Rotation paths and how fast each direction turns (degrees each step):
Each turn is a multiple of 5 degrees from 10 to 175, or 0.
Each row of a path follows its step; steps can be skipped.
Rotation 1:
step 0: 37; -34; -21; -9; -8; -7; 30; 25; -54; 21; -23; 23; -23; 8; 29; 2; -14; 29; 6; -64; 44; -22; 2; -30; 2; -11; 15; 22; -11; -1; -12; -12; 52; 55; -6; 20; -42; -39; 0; -24; -21; 3; 46; -12; -22; 23; 14; -8; 26; 28; -12; -32; 53; 0; 18; -5; 9; -22; 10; 10; -4; 13; -4
step 1: 2; -23; -3; 37; 12; -24; -26; -19; -6; 16; 31; 38; -2; -2; 62; -62; -9; -44; -20; 4; 8; -29; -1; 19; -5; -19; 3; -3; 2; -33; 28; 5; -10; 10; 11; 5; 10; -23; 29; 29; 13; 38; 57; 43; 6; -10; 12; 39; -9; 13; -15; 21; -26; -3; -16; 52; -3; 1; -20; 7; -25; -13; -62
step 2: 5; -27; -17; -26; 7; -2; 21; 32; 47; -31; -17; 24; 19; -32; 10; 6; 36; -4; 12; -18; -6; 24; 53; -7; 16; 25; -31; -36; 58; -6; 26; -14; -22; 29; -5; -7; -24; 25; 37; 1; -3; -12; 45; -21; -1; 8; 21; 41; -28; 7; 71; -58; 8; 7; -6; 10; -21; -6; 2; -20; -1; 1; -2
step 3: -2; -5; -17; -6; -51; -33; 26; 1; 14; 37; 2; -1; 14; -45; 34; -19; -14; -3; 73; -19; 31; 2; -13; 33; -1; 6; -35; -27; -29; 20; -15; 12; -28; -9; 15; -41; 21; 9; 24; -31; 21; -6; -45; 16; -26; 2; 69; -17; 28; 31; -17; -4; -19; 11; 9; 20; -5; 37; 30; 17; -15; 19; -9
step 4: 18; -21; -40; 15; 31; -1; 61; 0; -6; 63; -27; -35; -9; 37; -14; 15; -26; 5; 17; 8; 32; 16; -37; -2; 33; 0; 3; 21; -2; -26; -35; 12; 31; 16; 0; 1; -32; -3; 8; -9; 1; 42; 24; 13; -20; -13; 2; 38; -20; -1; 3; -59; 1; -6; 28; 2; -44; 21; -2; 11; 28; -66; -3
step 5: 5; 13; -33; 38; -78; -7; 10; -3; -36; 2; 17; 20; 3; 17; 26; -17; 33; 20; -28; 34; -2; -38; 45; -16; 0; -37; 8; -16; 13; -18; -31; 6; -29; 14; 42; 5; -20; 38; -2; 16; 21; 42; 25; 1; -8; -56; -7; 11; 37; 17; 11; 32; 32; 2; 4; 23; -38; 12; 8; -9; -30; -3; -17
step 6: -7; -17; -27; 8; 45; -9; 37; -23; -10; -24; 18; 24; -28; -30; 34; 9; 2; -7; -22; -44; -8; 49; -7; 7; 21; -8; 49; 31; 17; -49; 1; -12; -2; 16; 4; -21; -10; 28; 41; -18; -32; -33; 47; -16; -9; 39; 20; -12; 43; 31; 19; -16; 10; -3; 7; 16; -33; -4; 19; -30; -24; 39; 24
step 7: -10; 7; -1; 37; -34; 25; 12; -11; 6; 39; -33; -12; 27; -27; 31; -3; -40; 4; 19; -12; 9; 15; 13; -1; -38; 16; -22; -37; -31; -34; 36; -32; 11; -20; 11; 31; 14; -15; 38; -22; 15; 0; 12; 41; -33; 35; -18; 25; 7; -3; 16; -3; -6; 11; -34; 20; 7; 60; -2; -24; -50; 15; -55
step 8: -1; 6; 5; 36; 29; 25; 42; 31; 27; 0; -29; 18; 17; -20; 25; 0; -24; 47; 35; -8; -19; -8; 9; -42; 27; -10; -33; 13; 45; 25; 13; 21; 1; 48; -37; -28; -5; -57; -6; -37; 20; 23; 49; -16; 24; -29; 28; -3; -1; 18; -15; -37; 31; -4; 27; 13; -25; 21; 10; -9; 8; -28; -11
-4; 6; -10; 3; 4; 3; -1; -5; -8; 7; -2; 2; 10; -4; 1; 5; -3; 0; -9; -1; -7; -2; -1; -6; 1; -2; -4; -9; -11; -2; 6; 4; -22; -4; -7; 1; -9; 2; 6; 1; -2; 2; -3; -5; -3; -3; -12; -1; -10; -10; 3; -13; 2; -1; 1; 5; 3; -4; -13; 5; -2; -9; -6
125
0; 2; 2; 3; 5; 4; 7; 2; -5; 10; 4; -17; 7; -6; 8; 13; 4; -7; -1; 8; 1; 3; 8; -14; -1; -2; 2; 6; 1; -6; -6; 10; 6; -4; 4; -4; 0; 11; 10; 2; 3; 2; -5; 4; 1; 1; -7; -3; 10; -2; -4; 9; 2; 0; 8; -4; -5; -1; -10; -14; -2; 5; 8
45
-5; -3; -5; -4; 3; -3; 8; -6; 2; -5; 6; 7; 5; 0; 1; -1; 1; 0; -1; 9; -13; 0; 4; 1; -8; 5; 0; -13; -2; -3; 2; -9; 6; -8; 3; -2; -2; 5; 4; -1; -6; -10; -7; -12; 3; 4; 8; 0; 9; 11; 13; -4; -19; -2; -10; 1; 0; -2; -10; -7; -1; 3; 6
90
-3; -7; -12; -4; -1; -6; 4; -4; 0; 0; 5; 13; 3; -5; 8; 4; 2; -1; -7; -8; 9; 5; -12; -5; -10; -1; 3; 4; -3; 5; -6; 1; 0; 12; 0; -1; 4; 0; 5; -16; -12; -2; -8; 3; 0; -6; 3; -13; -5; -6; -13; 2; -11; -1; 5; -1; 3; -7; 6; 0; -2; 9; 1
125
-8; -1; -3; 6; 7; 6; -12; -6; 11; 0; -1; 4; 8; -7; -6; 3; 5; -8; 10; 2; 9; -4; 1; -5; 5; -3; -8; 0; -2; -7; 8; -9; -5; -4; 0; -2; 0; 9; -2; 0; -6; -7; -1; 0; -3; 8; 10; 0; -13; -3; -9; -1; 7; 2; -9; 1; -3; 12; 8; -14; -3; 8; 6
80
Rotation 2:
step 0: 10; -27; -32; 10; -12; -29; -7; 0; 32; 13; 10; 26; 29; 7; 11; -18; 0; -10; -21; 32; 56; 34; 21; -4; 9; -29; 6; 93; -3; -32; -11; -3; 8; 30; 18; 10; 22; -6; -15; -9; -9; 12; 7; 30; 16; 44; 11; -65; -37; 15; 11; 0; -12; 13; 11; 32; 46; 14; 11; 26; -32; 51; 47
step 2: -26; 57; -3; 2; 17; -4; 12; -14; 42; -38; 39; 13; -45; 21; 64; 4; -39; -47; 58; -30; -16; 28; 20; -13; 8; 30; 2; -44; -26; 5; -7; 9; -23; 0; -33; 13; 30; 27; 25; -3; 3; -18; -15; -1; 24; -23; 8; -42; 0; 28; -22; 5; 12; -22; -1; 20; -6; 19; 0; 11; -54; 51; -4
step 3: -5; 10; -31; -6; -31; 18; 82; -27; 1; -5; 43; 47; -39; -32; 24; 14; -16; 14; -30; -1; 4; 29; -11; 1; -17; 44; 43; 56; -36; -18; -18; 11; 3; -22; 0; 6; 3; 14; 26; 19; 42; 13; -20; 1; 7; 31; 30; -11; -9; -67; -14; -43; 7; 23; -29; -28; -11; 24; -14; 13; -19; 22; 10
step 4: -5; 25; -2; -38; -12; 32; 17; -34; 39; 8; 34; -12; 59; -5; -4; -50; -29; 0; -29; 23; 31; 10; -17; 30; -20; 4; 31; -7; 21; 5; -29; -1; -42; -26; -44; -50; 44; 22; 15; 24; -6; 9; 69; -28; -17; 52; -28; 4; 12; -20; 22; -7; -19; -43; -15; -23; 35; 0; -3; 14; 4; 9; 14
step 5: -13; 18; -28; -12; 51; -1; 15; 34; 18; -15; 15; -40; 21; -8; 46; 13; -5; -7; 1; 16; 4; -11; 66; 43; 27; -46; 16; -54; 23; 21; -15; 8; -3; -12; 29; -39; 6; -24; 16; -9; 18; -9; -32; -27; -9; 32; -9; -3; 6; -18; -23; -15; 3; -23; -8; -2; 1; 53; -7; 5; 53; 82; -14
step 6: 6; 33; 13; -10; 7; -2; -4; 63; 56; -3; 28; 51; -11; 10; 27; -10; 2; 13; -25; 62; -43; 14; 44; 10; -42; -15; 39; 3; -27; 4; -6; -26; 15; 9; 20; 2; -44; 0; -27; 33; 15; -43; 18; 17; -32; -12; 31; -45; 6; -36; -55; 14; -25; 12; 0; 24; 12; -2; -17; 18; 5; 5; 28
step 7: -11; 9; 44; -42; -32; -32; 43; -20; -26; 37; 56; -45; 22; 8; 38; -29; -24; 1; 3; 21; 4; 18; -22; 16; 8; -47; 42; 35; -26; -17; -15; 2; -35; 11; 38; 18; 28; -5; -22; -27; 27; -1; 47; 34; -24; 3; 32; 38; 19; 1; -24; 37; -29; 8; 5; 48; -17; 16; 2; -9; -8; -5; 27
step 8: 2; 38; 18; 19; 5; 2; -18; -42; 40; 21; 14; -33; -2; 25; 44; 56; -2; 16; 28; -24; 17; 11; -14; 11; 15; 11; -4; -38; 0; -13; -12; -16; -2; -3; -16; -28; 30; -19; -2; 32; 9; 3; 4; -22; -65; -5; 35; 10; -39; 4; 36; 72; -31; 29; -53; 6; -28; 47; -19; -11; 34; 23; 23
step 9: -32; -11; -14; 23; 0; -1; -1; -11; 16; 16; -31; 32; 9; -7; 14; 5; -39; 53; 1; -25; -31; -20; 58; -22; -38; 0; 3; 3; -27; -54; -39; -23; -38; 29; -12; -32; 30; 23; 15; -22; 9; -3; -19; -15; -5; -49; 62; -12; 1; 7; -11; -15; 3; 29; 6; -10; 49; 51; -17; 31; 10; 39; 42
4; -5; 7; 10; 0; -11; -7; -12; -2; 2; 10; -10; 2; 1; -5; -4; 9; 4; -2; 3; -5; -11; 5; -8; -9; -1; -2; 5; -1; 0; 8; 1; 8; 11; -1; -1; 9; -13; -3; 6; 4; -4; -1; 5; -16; -7; 4; 0; 3; -3; -6; 4; -6; -5; 6; 7; -1; -2; 1; -6; 9; 11; 4
40
5; 2; -5; 0; 0; -9; 0; 10; 0; 7; -1; 1; 8; 0; -5; -11; -1; -12; -4; 7; -1; -13; 4; 1; -4; -14; 1; -7; 0; 0; 5; -16; 10; 9; -2; 3; -1; -1; -6; -5; 12; 4; -3; -5; 12; 5; -3; -9; -8; -1; -5; 11; 8; -3; -7; 0; -3; 1; 1; 2; -7; 0; -4
70
6; 2; 5; -7; -11; 1; -5; 5; 0; -5; 7; -4; -4; 14; 8; 5; 1; -6; 10; 7; -2; 3; 1; 3; 5; 6; 1; 0; -5; -1; 3; 3; 4; -5; -1; 5; -2; -2; -8; -8; 4; 9; -8; 5; 3; -4; 15; 1; 8; -5; 1; 11; -2; 0; -7; 9; 13; -8; 18; -1; 2; -3; -4
65
0; -3; -8; -3; -6; -7; 6; -1; -5; -6; -9; -2; 5; 1; 2; -9; 1; 2; 1; -3; -3; -2; 7; 16; -4; 10; -6; 4; 5; -3; 4; -1; 2; -4; -10; -6; -10; -8; -1; -1; -7; -12; 5; -4; 0; -1; -3; -2; -1; 15; -8; 5; -5; 15; -2; 1; 10; 3; 3; 6; 6; 12; -11
85
11; -2; 4; -5; -10; -2; 3; 0; -4; 10; -3; 7; 0; 2; -16; -12; -12; 12; 6; -3; -7; 3; -2; -2; -4; -4; -3; 8; 4; -5; 3; 5; 3; -16; 5; 1; 1; 1; -1; -2; -3; -8; 2; 15; 7; 4; -2; -5; -2; -15; 2; 5; -5; -6; 2; -2; 1; 5; 1; 7; 0; 2; 8
115
-5; 6; -10; 3; -5; 5; -15; 3; -8; 4; 14; -5; 1; -4; 6; 0; -2; 17; -7; -8; 8; 2; -4; -2; 10; 1; -7; 3; -8; -5; 5; -3; 8; 5; -7; 9; 3; 1; 5; -2; -2; -8; 3; 1; 10; -14; 0; -5; -9; 6; -1; -1; 4; -6; -4; 0; 5; 8; 3; 4; 1; -4; 4
40
